0: [121 114 135 138 130 138 125 118 114 129 118]
1: [112 119 194 118  69 110 104 124 115 109 114]
2: [134 120 124 143 141 126 120 121 119 128 119]
3: [117 238 127 117 120 114 112 130 171 182 231]
4: [ 97 103 120 104 117  99 171 177 113 106  98]
5: [203  99  77  99 144  99 203 199 110  90  99]
6: [148 133 255 129  26 124 150 148 122 146 129]
7: [110 107  94 104 136 103 108 133 109 104 106]
8: [122 105 102  97 122 102 115 140 102  89 104]
9: [106 113 102 110 137 109 110 129 109 113 111]
10: [127 115 146 156 133 181 127  88 121 134 116]
11: [103 107 180 102  71 102  91 121 105  94 102]
12: [114 107 119 113 121 133 121 119 110 118 112]
13: [107 109 200 109  61 104 102 127 110 102 103]
14: [114 117 114 109 125 110 122 135 115 114 117]
15: [107 112 108 108 129 104 111 135 112 109 111]
16: [110 107  96 107 138 110 108 127 108 107 106]
17: [110 107 109 110 128 112 112 125 108 111 109]
18: [118 112 101 248 238 108 106 129 122 103 113]
19: [120 131 140 135 125 125 123 127 135 125 137]
20: [226 116 163 115  94 115 172 167 108 112 118]
21: [255 112 101 111 138 107 180 178 108 102 109]
22: [174 125 197 138  85 149 167 140 121 139 125]
23: [112 115 196 115  69 108 101 123 116 108 115]
24: [109 255  94 129 152 108 102 123 255 115 255]
25: [118 122 117 110 122 113 119 133 116 114 117]
26: [134 136 165 146 114 219 141  77 142 154 143]
27: [108 109  94 107 137 108 111 132 109 108 103]
28: [128 107 107 109 128 107 102 124 113 126 108]
29: [120 234  98 128 152 137 109 108 255 104 242]
30: [101 100  80 100 142 110  98 119 102  94  94]
31: [108 110 106  98 121 104 101 125 102 250 106]
32: [106 103  87 103 139 255 111  18 113 102 102]
33: [111 244  97 133 156 127 108 114 255 107 251]
34: [111 104 102 108 133 107 105 126 114 108 103]
35: [193 116 186 127  85 128 179 165 119 123 125]
36: [111 117 120 101 114 100 103 129 103 255 114]
37: [126 134 127 246 220 117 117 126 143 120 135]
38: [140 131 255 128  32 125 146 143 120 161 128]
39: [171 109 148 108  98 113 151 157 112 105 115]
40: [106 109 112 106 122 116 110 123 107 236 115]
41: [114 199 135 113 110 114 104 119 147 210 198]
42: [126 160 200 135  81 129 112 119 144 143 164]
43: [117 108 100 101 130 113 105 123 104 108  98]
44: [119 112 112 114 130 214 128  66 119 132 117]
45: [255 112 114 114 128 114 155 154 108 105 110]
46: [116 111 115 109 125 106 113 133 111 147 109]
47: [100 106  88 101 137 118 101 116 106 109  99]
48: [168 124 200 137  79 149 168 140 116 134 127]
49: [108 106  96 239 236 102 100 126 114 100 106]
50: [136 170 176 137 102 172 129  98 161 171 180]
51: [116 129 206 119  65 116 106 117 122 119 124]
52: [127 201 161 124  99 124 121 126 156 215 199]
53: [109  99  92 108 139 101  97 124 108 108 101]
54: [162 125 194 137  85 161 162 127 121 141 130]
55: [125 133 222 125  57 120 156 152 118 211 135]
56: [106 248  80 123 158 111  96 116 255  93 246]
57: [134 127 255 129  29 124 143 139 117 162 133]
58: [117 139 106 119 139 244 117  41 154 118 138]
59: [118 116 115 230 214 115 109 123 118 111 112]
60: [114 123 122 246 222 118 113 125 133 110 124]

[131 195 169 130  98 136 120 118 157 196 202] 52
[123 117 134 138 134 137 122 120 117 130 115] 0
[120 132 121 122 127 252 126  43 143 126 132] 58
[127 176 183 123  85 120 117 127 137 211 174] 52
[255 108  97 102 130 102 139 151 106  91 104] 45
[127 169 199 144  87 130 120 122 148 167 175] 42
[ 98 107 106 101 122 105 242 223 108  96 100] 4
[102 108 143 103  98 104 176 175 110 117  99] 4
[104 108 179 108  74 100  91 122 109 100 105] 11
[130 151 208 137  76 126 110 117 144 132 158] 42
[112 202 140 112 108 111 107 127 150 210 191] 41
[181 122 123 118 122 115 255 255 120 106 117] 5
[130 114 136 117 116 118 120 129 120 167 120] 46
[106 106  87 105 144 255 106  15 111 102 101] 32
[113 112 117 112 125 135 120 115 113 113 115] 12
[125 114 135 132 126 223 132  67 118 130 117] 44
[109 113  92 108 141 255 104  20 127 104 114] 32
[ 98 105 108  99 123 103 200 197 104 103  94] 4
[125 109 112 109 128 108 103 124 117 169 114] 46
[132 150 175 199 144 127 121 126 158 132 161] 19
[120 129 122 121 128 252 121  39 142 129 130] 58
[216 100  80 103 145 105 190 185 106  90  99] 5
[126 164 199 142  84 132 120 123 155 163 169] 42
[227 118 143 114 104 113 178 175 114 105 118] 20
[255 110 114 111 126 110 148 154 110 103 108] 45
[108 107  97 106 133 255 111  18 114 110 106] 32
[255 103 118 109 121 109 144 153 108 105 107] 45
[114 112 118 108 121 138 121 116 115 114 114] 12
[124 156 199 137  82 128 109 117 146 145 160] 42
[118 182 129 112 114 109 104 123 136 233 178] 41
[126 122 126 115 119 129 121 122 116 179 127] 46
[131 108 109 101 125  98 122 143 106  92 106] 8
[103 109 178 109  79  97  89 124 107 100 103] 11
[105 106  93 103 131 255 105  17 117 107 105] 32
[ 87 101  96  96 130  99 175 181 102  89  96] 4
[180 121 127 116 119 113 255 255 116 104 116] 5
[145 110 114 107 123 111 255 255 115  95 110] 5
[106 108 119 104 119 101 181 181 106 109 104] 4
[131 117 151 124 110 157 141 114 120 133 121] 0
[ 96 104 116 103 119 102 179 183 108 107 105] 4
[104 107 119 103 117 105 174 173 111 105 100] 4
[225 113 146 111 101 113 178 172 112 108 118] 20
[255 120 157 121 103 115 185 176 118 117 126] 20
[124 114 143 153 136 184 128  88 116 129 115] 10
[132 114 149 144 125 154 131 113 117 135 119] 0
[113 185 137 111 109 112 104 121 138 231 181] 41
[183 122 128 116 119 116 255 255 120 110 122] 5
[117 106 118 111 123 137 121 118 113 118 115] 12
[134 108 112  98 116 102 124 143 109  94 108] 8
[122 184 103 125 143 185 124  85 224 111 193] 29
[119 111 152 144 120 186 133  92 118 132 117] 10
[122 128 141 136 124 124 118 125 137 124 137] 19
[132 122 122 144 145 127 124 126 114 130 118] 2
[109 112  96 106 133 255 106  17 128 104 115] 32
[129 130 199 120  67 117 156 153 119 223 130] 55
[106 109 133 105 107 108 198 190 113 110 100] 4
[125 172 183 127  86 123 118 122 139 212 177] 52
[113 115 112 109 128 122 108 118 105 206 117] 40
[118 110 125 114 120 134 128 124 113 116 117] 12
[130 147 203 140  83 129 118 120 149 132 152] 42
[188 118 188 122  80 129 172 160 116 122 124] 35
[115 111 105 108 129 120 107 119 101 200 114] 40
[130 118 151 122 107 158 136 115 115 130 123] 0
[129 135 208 126  65 117 111 125 127 123 134] 51
[135 154 228 153  72 136 131 122 148 149 156] 42
[126 193 169 130 101 133 121 123 161 195 197] 52
[111 101  88 104 140 255 108  19 116 103 105] 32
[224 112 157 115  97 114 171 168 114 111 116] 20
[ 99 108 105 100 123 100 206 203 104 101 101] 4
[ 96 100 108  98 121 106 185 184 102  99  93] 4
[121 136 195 121  75 118 159 155 120 221 130] 55
[107 110 177 106  76 106  91 117 106  95 107] 11
[116 109 119 115 126 213 129  71 120 132 118] 44
[114 111 124 114 121 134 126 121 115 117 117] 12
[103 110 142 104 101 106 176 179 107 122 102] 4
[110 114 136 106 104 105 160 166 115 118 109] 4
[106 112 110 110 127 140 117 111 112 119 113] 12
[108 241 121 114 122 110 108 126 178 182 233] 3
[104 101  90 106 140 255 105  11 111 100 101] 32
[111 112 113 108 125 117 108 121 105 231 118] 40
[117 108 107 107 124 255 120  29 117 116 111] 32
[107 103  89 105 140 255 108  17 112 102 101] 32
[255 110 117 112 121 109 143 152 115 108 108] 45
[217 101  80 106 149 104 189 187 104  93 102] 5
[182 119 124 115 125 119 255 255 121 108 118] 5
[124 113 115 115 127 143 121 111 115 117 110] 12
[174 115 124 117 125 113 255 255 117 106 112] 5
[102 109 126 106 109 107 198 191 111 110 100] 4
[ 91  98  92  97 131  96 179 185 100  91  90] 4
[123 119 139 134 123 223 129  64 115 134 116] 44
[132 113 147 145 127 189 132  88 120 133 114] 10
[255 122 157 121 101 118 189 178 119 115 125] 20
[112 104  97 107 136 255 113  23 114 113 106] 32
[117 113 110 113 128 141 119 115 109 118 113] 12
[ 91  99 101 100 126 101 183 187 102  97  90] 4
[173 110 146 109 101 110 149 153 111 102 113] 39
[122 183 105 125 144 185 121  85 226 114 194] 29
[211 103  76 102 146 104 181 182 105  87 102] 5
[114 112 108 104 124 123 112 120 103 202 116] 40
[125 136 210 123  65 118 108 120 129 124 132] 51
[114 112 133 110 111 108 161 167 114 115 107] 4
[131 173 178 138  97 171 128  98 162 169 176] 50
[128 205 159 125 100 126 120 122 157 215 201] 52
[141 138 163 145 113 223 144  73 140 151 142] 26
[129 116 150 145 127 155 135 113 117 135 120] 0
[142 154 227 158  76 138 131 123 145 152 157] 42
[133 134 218 124  58 121 152 149 117 216 132] 55
[166 121 134 118 116 127 148 146 118 128 124] 39
[118 114 119 113 123 130 117 121 112 161 120] 46
[113 109 112 110 126 136 121 119 110 135 109] 12
[117 137 103 114 135 246 113  36 156 116 139] 58
